Each row is where one point has got to under a steady rotation. How many ticks took it there?
The counts run from 0 to 559.
[ 29.2  -2.1   4.2  -4.1  21.6   2.2   2.2 -11.1  21.2  18.5 -40.0 -19.7
 -14.3  -7.2  -2.6 -10.8 -35.3 -18.2  13.8   4.0 -18.7  18.5   5.3 -12.9
  37.5  20.1  33.5 -38.3 -12.6  16.3 -16.5  25.4]
138
[ -7.2  14.2 -27.7 -15.8 -16.1  -3.8  16.2  26.0   4.2  10.3  -8.9  -7.9
 -11.8  49.7  15.7 -15.8 -25.9  16.8   9.7  40.3   4.9   6.6  26.2   0.8
 -35.6  -6.7 -17.2  18.9 -34.2 -14.8   0.0  13.3]
426
[  1.5 -31.3   9.3 -19.1  31.0 -33.4  19.5 -27.8 -14.6  25.3  28.0 -16.9
 -11.4 -18.7  -8.9 -17.9   7.9 -22.5  31.1  -6.5   2.0  -9.0  -8.8  28.6
 -17.5 -23.7  10.4   3.0  -4.8 -23.1 -28.8   8.4]
197
[-29.4 -13.1  -3.1 -15.8  -6.3  14.5  10.7 -11.5  -3.1   2.9  30.3  -5.3
  21.4   0.8  -4.4 -27.1   5.8   9.6 -31.3  12.4  22.9 -22.9  24.5  24.7
 -20.6 -33.7 -50.6  27.9   3.0 -11.5  10.3  -8.4]
381
[ 32.0   8.4   7.5 -10.1   8.5 -16.0 -21.2  25.0 -26.0   6.0  11.4  -5.3
 -11.4  30.7 -22.5  23.3  46.2 -11.0   4.4  25.4  14.2 -20.6   6.7  10.4
 -27.3 -16.6  33.4  19.2 -25.0  25.1   8.5  -3.6]
523
[ 18.7  31.7   6.6   5.7 -18.8 -10.8  -7.6   4.6 -35.7 -29.6  16.3  43.4
   0.1  15.1   7.1  28.5  33.7  15.2  14.1 -24.6   7.8  -3.8 -13.0  23.3
   6.6  15.4   1.8 -23.1  -3.9 -35.1   8.8 -23.0]
260
[-22.3  10.0 -28.6 -43.5   1.5  26.2  32.4   2.7   0.7  20.4   7.9 -19.5
 -10.9   3.5  18.7 -25.1   0.3   8.1 -26.9  25.5  20.5  -0.9  28.0  22.3
  27.2  -2.0 -28.8  11.6  14.8 -12.5  21.2 -16.9]
111
[ -8.1 -11.2   4.7  -6.0   0.3 -10.2  -0.1 -27.3 -18.8   4.4  50.8  25.3
  12.6   0.4 -28.8 -23.2  14.2  25.9  -1.6 -31.7  26.3 -21.1  15.3  -3.6
  -8.1 -20.7 -34.0  21.1  14.7 -38.3   4.5   3.0]
437
[ 22.9  -3.6  18.8  23.8   2.5 -29.9 -37.8  -5.2 -30.9  -2.7  15.5  12.1
  10.8  27.4 -41.2   8.6  27.4 -10.4  23.2 -16.6   6.5 -17.8  -7.1 -11.8
 -18.9 -16.9  12.6  10.6 -16.4  24.7  -5.1  14.7]
215
[-42.5   6.2   5.3  15.8  -0.6  10.2   1.8  -6.9  -3.4 -22.2   2.8 -23.3
  18.4 -10.4   7.9  13.2  32.8 -38.9  17.6   9.9  -9.3 -17.4 -35.5  32.7
  -5.1 -19.6 -25.2 -35.1 -26.2 -19.6  -4.6 -10.1]
191
[ 24.7   7.9  14.4 -15.9  20.1   7.7  -6.6  16.6   3.8  39.6 -12.3  15.3
  -9.7   9.9 -43.5  21.9  33.9  21.2  -2.4  -7.8   8.0  -2.0  45.3 -23.4
  27.8  -2.4  33.9  13.6   7.9   5.2  13.7  14.1]
170
[ -9.9  17.3 -11.1  -3.2 -13.7   2.5 -24.7   9.4   7.5  14.1  -8.5 -15.2
  21.8  46.8 -24.2 -26.7 -17.3  25.3  -5.7  -7.0  17.8 -11.7  34.1 -29.3
 -15.9 -25.8 -24.0  38.3  -8.2   5.8  21.2  36.2]
74
[ -9.1  19.6  35.2  10.1  13.9  10.1 -21.4   9.5  28.2  11.6 -40.2 -12.0
  24.0  -9.8 -11.9  20.3   8.7 -16.7   2.6 -12.2 -18.3  16.2  -9.6   5.8
 -32.7 -10.3   9.3 -16.8 -44.3   2.5 -16.2  37.4]
189
[-16.7  28.3   3.6 -20.6 -15.6  34.7 -15.1   4.6  17.8   8.3 -34.7 -39.6
  13.6  -3.1  22.2 -18.8 -14.2 -32.5 -40.2  13.4   6.1   6.2 -12.8   3.4
   4.7   3.8 -11.7  -4.5 -13.4  19.7  17.0   9.3]
150
[-30.4 -15.7  10.5  24.3  16.4  -2.3  15.0  -2.6  10.8  -1.1   2.5  18.8
  19.3  -1.8 -18.7  19.7  12.9  20.1  37.4  -4.5 -14.6 -15.1  18.4  17.2
 -15.6 -22.4 -22.4 -13.9 -34.4 -48.7  -8.8  -0.8]
229
[ 31.8  10.0  25.8   9.6  10.5 -16.5 -15.1  19.0  20.4   4.7 -45.3  20.3
   3.0   1.0   8.8   6.5 -37.5   4.4   7.3   5.7 -23.4  21.7   7.4   1.6
 -32.6  20.3  27.3 -21.7 -39.2   5.2 -22.9  28.4]
6
[ 25.5  21.4 -27.0 -41.1   2.6  14.1   0.7  11.8  -6.7  29.8 -12.9 -39.0
 -22.1  23.2  -1.0 -15.6   6.4 -21.4 -23.0  31.8  10.4   0.2  18.7 -11.3
  33.1   4.8  27.6   8.9  10.1  24.8  19.8   4.0]
251
[ 21.9 -15.9   8.0 -20.5  -1.5 -22.2 -25.3   8.8   1.1  25.0  -4.6 -23.1
   0.3  17.3 -20.3 -24.3  -3.7 -13.9  -7.4   7.6  12.6  -5.7   9.8 -11.0
 -41.6 -24.3  23.8  36.5 -19.9  37.8  -7.6  36.7]
157
[ 11.5  35.4   3.4 -53.1   4.4  23.7  -0.7  17.2   8.4  38.0 -20.2 -14.6
  -8.5 -11.3   6.0   9.6  26.7 -26.0 -36.0  -2.3   5.4  18.6 -17.2  12.4
  13.6  15.1  28.9  -7.0  -3.8  -4.5   2.1   1.7]
516
[-24.8  16.1  10.8  17.7  12.6  13.4  16.5 -19.2   1.7  -9.5   2.5  14.9
   8.2 -21.7  -8.6  14.7  17.9   2.0  27.8 -32.3 -13.2   4.3  -8.1  18.5
  38.7  15.0  -9.5 -47.0   1.7 -54.1  -1.3 -10.3]
361
[ 37.5  -4.6  13.3 -31.0  18.4 -27.2 -14.9  -7.9 -13.4  44.0  10.0  -1.9
 -15.9   3.0 -24.8 -19.9  -4.4 -13.8  -4.7 -24.0  16.1   4.3   4.8  -9.2
 -25.5  -6.8  37.0  38.3   5.4   7.5 -14.5  31.7]
296
[-23.1  -3.1 -25.5 -13.2  -3.3  -5.5  27.5  11.2  -7.7  -1.2  14.4   0.0
  -6.7  34.5   9.7  -7.2   1.3  20.4  10.7  49.4  14.2 -19.9  31.4  23.0
 -39.5 -24.8 -29.9   9.4 -33.0 -16.2  12.7 -11.4]
425
[ -2.6  44.7  -9.9 -43.6 -17.4  33.1  -1.8  21.4  17.1   6.1 -24.2 -12.8
   1.0   1.4  29.3 -15.0  -6.4 -13.3 -48.6  16.1   4.7  15.7  -0.5  18.6
   8.8  19.3   2.6  -5.5  -5.8   7.0  18.0  -2.4]
515
[ 33.1  32.8  18.0 -24.8 -21.2  -7.4 -32.8   7.5 -15.5  -1.4 -12.8 -11.5
   3.0   1.1  22.8 -14.4   7.3 -49.8 -31.7  -8.8   5.9  11.0 -41.8  18.4
 -19.6  15.0  24.6  -1.4  -7.9  23.0  -7.8  10.0]
472
[  5.4   0.0 -11.8  -3.2 -11.8  -9.5  15.0  22.7  -3.2 -14.3  -4.9  -0.9
  -1.8  31.9  25.8 -22.1 -33.7  10.8 -11.6  57.1  14.0  -8.2  28.9  20.8
 -40.0  -5.9 -12.5   3.2 -34.8   7.5   2.0  -3.2]
61
[ -5.4  -2.6 -30.6   0.7  -3.5  -4.9  13.2 -18.5 -39.7 -20.4  37.5 -24.3
 -12.8  21.4  -6.7 -18.6  16.6  -8.6  23.7  10.5  18.2 -32.1   0.9   2.6
  49.7  -8.4 -17.4 -14.5  27.2  -5.2  16.6 -25.5]
349
[ 52.6  -1.1  -0.4 -12.8  15.8 -17.7  -4.8   7.1  -3.2  23.6 -11.3  13.3
 -14.9  25.0 -29.3  -9.9 -11.0  12.9   8.5  -2.5   4.1   0.2  35.8 -35.5
  23.0  11.2  37.6   0.2   0.2  20.1  -0.4  16.8]
352
[ 30.1  35.6  -4.7   9.8   8.8  15.5  -8.0  16.2  -0.1  14.5 -31.2  -6.1
 -17.9  18.1 -15.2  27.1  17.8 -20.0  28.2 -13.0 -11.5   7.2  -1.9 -17.4
  45.8  19.6  41.1 -31.9   0.4   7.0   2.3  10.5]
38
[ 23.7  43.6 -23.9 -23.7 -30.5   1.8  -2.6  14.1  -9.3  -4.8 -11.0  16.4
 -12.5  44.2  26.4 -18.8 -37.2  12.3  -2.8  -9.1  10.6  26.7   1.8  -3.8
  -6.1  26.5 -13.4   5.0  -6.6 -18.3   8.1  13.0]
162
[ 31.1  44.3   9.9 -19.8  -9.5  -4.2 -33.3  -4.8 -12.9  18.5  -4.4   5.4
  -4.2  -1.0  -4.9 -11.4  12.2 -30.7  -6.8 -59.1  -1.4  11.7 -32.3  -7.7
  12.4  17.1  25.3   3.0   8.8  -6.2  -2.2  21.6]
164
[ 18.6   9.8  -4.4  -3.6   1.8 -24.7   3.5  15.5 -41.9   0.2  29.2  16.8
 -10.3  33.3  -7.7  29.6  47.0   6.1  32.4  14.2  13.0 -18.8   9.2  23.1
 -27.1 -14.1  14.6   4.1 -19.1 -11.6   1.2 -14.6]
524
